One vector is turned by the same rotation once a tick. Each row is the vector after some number of ticks, and that number follows the row.
The counts run from 0 to 159.
[ 16  26   5  23  -4  -1  -8 -35  20  45  -1  15  25  -4 -23  17  -4  37
 -31   5 -10  21 -34  13 -17 -14 -10  -2  -4   0 -24  12  -6] : 105
[-21 -12 -11   5   4 -51 -18  22  -9 -15  23   9 -42  20 -14  -3  11  23
   2 -41   0   3  17  18  10 -15  16 -24 -22  24 -42  12  14] : 63
[ 31  21 -45   9  15   8 -39 -44  -2  20 -18   3 -21 -29  -7 -20  12 -12
  15  12 -37  -8 -13   7  11  -3 -12  19   0   1 -13   0 -26] : 74
[ 37  13 -30  31 -13  -3 -27  -1 -15   3  29   3  -4   0 -35  -6  20 -16
  -9  24 -28 -28  -9  -3 -16   9  13 -22 -15  11 -26  23 -15] : 99
[ 28  -9  30  -7 -29 -21 -29  11  29  18   0  -9   5   2  -5 -18 -22   1
 -24  32   3   2   8 -23  13  13   7 -16  -7  42 -23  19  -8] : 128
[  5  26  -8  -4 -10  -6  -4  -3   6   0  -4 -12 -35  -5  40  -4   2   5
 -27  29  -2  -7 -30 -17  20  -7 -12  24  -8  29   6 -40 -32] : 45
[ -2 -15   6  12  33 -10   6   1 -21  -3 -11  40 -34  42 -12 -29   9  38
   4 -18 -11 -33  26  13   6  26   8  -1   6   2  -3 -10 -17] : 58
[  2  12   1   6  15   4 -13 -10   0  33 -12  24  29   6   0  -5   5  -1
 -17 -20   1  14 -36  13   8  -3  10  24  66  -9 -18 -34 -19] : 110
[ 16  33   6 -23  17  -9  17   5  -9  31 -12  20  -6   3  -1  -5  10  -9
   1 -36  23 -16 -50  32  -8  20 -28  -4  28  12   7 -14  16] : 114
[ -4   9  26  10  -4   3  15 -47   8 -12 -17  -8 -28  34  17  -8 -17  34
 -24  14  20  -3 -15  -3 -11  44   6  19   5  -2   4 -23 -23] : 52
[ 34   9 -10   5  -4 -16 -13  11 -33  24  -6 -20 -28 -30  31  13   3  21
  -4 -13 -11 -17  -7 -10  19 -34  10  -7  26  30  -8 -32 -10] : 37
[ 28  -2  10  -6  17 -10  -6   4 -23  12 -12   8 -22   0  32  24   5  29
   4 -39  21 -20 -36  10 -16 -10  -7 -32  -6  -7 -10  12  26] : 32
[-17   7  18  21   3  -2   3  -4  20  20 -31   1  24  11 -10   9   9  -6
 -18 -18  16  18 -44  32 -15   6  20  20  32 -16 -19 -14   3] : 109
[ 21 -15  21  22   7  -5 -30 -10   8 -16 -19   2  -8 -26   8 -37 -25   2
  17 -27  23  27 -50 -22   0 -23 -13 -14  -8  -2   9   7   4] : 154
[ 46 -19  -1 -21 -14   3  13  -9  10  20  13  -1   8  10   0  -8 -12  14
  15 -19  25   8  10  20  27 -32  27 -17 -15  36 -47  -8  -9] : 6
[ 36  -5  17  16  -5   3 -12  -7   4  15 -18  -2  30   6  35  11  -7  33
 -30   8   1   2 -13   8   9  29  19  15   6  -4 -16 -17 -44] : 134
[-16 -14  -1   5   2  -5  -8  -4  27  32 -18  22   3  30 -21  10  27 -12
 -10  17  16  -2 -30  30 -15  20  22   8  13  -3 -41   4  10] : 108
[  9   6  20  24 -24   0 -22  14  17 -19 -16  -5 -16  12 -24 -11 -10 -38
  23  16  18 -17   8  -2  20  -9  28 -52  -1  35  -7  17 -11] : 124
[  8   7 -19  37 -12 -36 -30 -25   3   3   1 -51 -21 -20   8  12 -11  -3
 -16 -19 -23  10 -15  15  -3  -3   7 -24 -18  -8 -29 -15  16] : 68
[ 61   5  15 -23   9  -8 -15 -14  -3   9 -39  31  10   7  -6   9 -18  20
  -8   5 -10 -22 -17  13   9 -21  -8 -34   3  -3   9 -12 -19] : 0
[ 16  26  17 -16  -1   9  42  -1  14 -23 -18  -3 -10  15  -4 -33 -26  28
 -20 -55 -10 -23 -13  13  -1  -1 -10 -17  -2  16  -2 -14   1] : 89
[ -9  10   5  40  -9  14 -15   5  24 -16  -5  41 -17   2  10 -11  -6  10
 -38   1  14  18 -29 -16 -21   8  16   3   5   6  26 -42 -29] : 20
[ 16 -20  -2  25  32   8  12  19  -3  34  -1  19  -4  19 -11  -9  19  11
  24   2  28   0  15  37  -5  31  37  24  -1  24 -21 -24 -14] : 140
[-14   6   9  51 -13  17  -9  -1  36 -17  11  19 -28   9 -15  11  -2  -8
  -7  11  32  20 -27  -5 -23   1  36 -15 -13   4   5 -22 -13] : 19
[ -3   7   2  33 -22   0 -19 -24  13  41  -1  18  16  -3 -33  -6   0  23
 -22  15 -10  26   0   1 -14 -12  11  17   4  24 -49  13  -1] : 104
[ 33  29  24  11   3 -18  -8  33  -1  -5 -15 -11  -1 -14 -12 -16 -16  -9
   3 -14   6 -12 -31  -1  12   5 -24 -36  17  37  34  18  -4] : 122
[  8 -15 -19  40   7 -26 -27 -12   0  21  -3 -40 -25  -9 -16 -16  -6  -2
   3  -8 -35  -5  14  10  12   5  18 -20 -13  -1 -43 -18  16] : 67
[ -7   8  11  27  25 -18   5  43  11   1  -3   9 -13 -11 -12 -12  -8  14
  11 -34  30  28 -43  28 -15  -7 -14   9 -13  16  24 -24   4] : 146
[ 12   7  10  35 -40   0   8  -1   1 -10   5 -15   3  -8  -3 -47  -7  18
 -20 -30 -15  -3  16   5 -18  16  15 -13 -23  46 -39  17   3] : 96
[  8  16  21 -17 -36 -17  14   1  -4  16  -3   5 -31  -8  -9 -16 -13  -9
   6 -15  21   0  18  11   0   9   6 -31   6  66   4  -1  26] : 120
[  6  15 -20   2 -17 -18  -9 -42  24   3 -43 -15 -35  -8  -4  28  -2 -13
 -12  14  -3   3 -31  12 -19  22  18  18 -14   5  -8  11   7] : 76
[  3  22 -21  -5   1 -25 -18 -26  11 -10 -43  -4  -9 -12   7  22   0  -6
 -24 -13  -3   5 -49  11 -14  26   2  50  14   4  13   8 -21] : 77
[ 18 -46   2   8  10  -5 -20  39 -25  26 -31  -5 -27   6  12  -7  25  -8
  32 -19   7 -29   0   9   2   2  32   0  10  13 -23   5  14] : 34
[ 21  11  11   6   6 -11 -24  29  -8  -7  -7   7 -11  -1 -26 -31  -4 -37
  24  10   7 -26 -14 -13  23  -2  -2 -44  20  34  22  18 -18] : 123
[  5 -30  24   9 -10 -24 -31  -3  25 -11 -13 -10 -18 -15 -10 -39 -22 -10
  15 -14  29  34 -32 -23 -11  -3  -7 -11 -11  24  -8   7  23] : 153
[ 29 -28   6 -24   6 -13 -31 -20 -25  42  13   9 -21   6  11  -4  -9  27
  13 -15   8   8  11 -24 -12  -3  15 -21  31  13 -34 -10  22] : 30
[ 56   7  -4 -14   6   0  36  16  -7  26  10  -9   6  -7  19  -5  -2  17
 -12 -25   4 -29 -39  34  15   7   4 -11 -23  20   3 -11 -16] : 8
[ 17  12 -36   2  -4  -6 -30 -57  11  18 -25  -4 -43 -15 -17   2   9 -27
   6  34 -12  -7  -3  17  -6  13  12  20  -7  12 -26   3  -1] : 75
[ 31  -4  -4  32 -11   4  25  12  15  -5  25 -44   6  -2  -7  13 -11 -22
   2 -18  39  17 -35  11   5   5  49  -1   1  14  -6 -12 -25] : 11
[ 28 -32   4   6 -30   4 -22 -42   8  15 -43  -1 -44  -4  13 -18  -8  -5
  -2  15  13 -10  -5  -8 -12  15  22 -21 -24  -2  -6  -3  16] : 157
[  5   3  -6 -21 -12 -16  -9  -1  16  11   8 -14 -40  10  12 -28   1 -12
 -21  46   6   2 -16 -21  14   6 -16  39  -7  47 -10 -13 -13] : 46
[ 12  -4   6  31  41 -11 -13  38  -7  16   1  13 -13  -8 -25 -39  -3   1
  21 -16   8  13 -22  16   2 -11 -11   8   6  16  20 -46 -15] : 147
[ 13 -11   7  37  22   7  19  -5   3  35   1 -17  -2  11 -27  16  -2  27
  17  -5  25  18   8  36 -12  15  44   2   4   7 -16 -34 -11] : 141
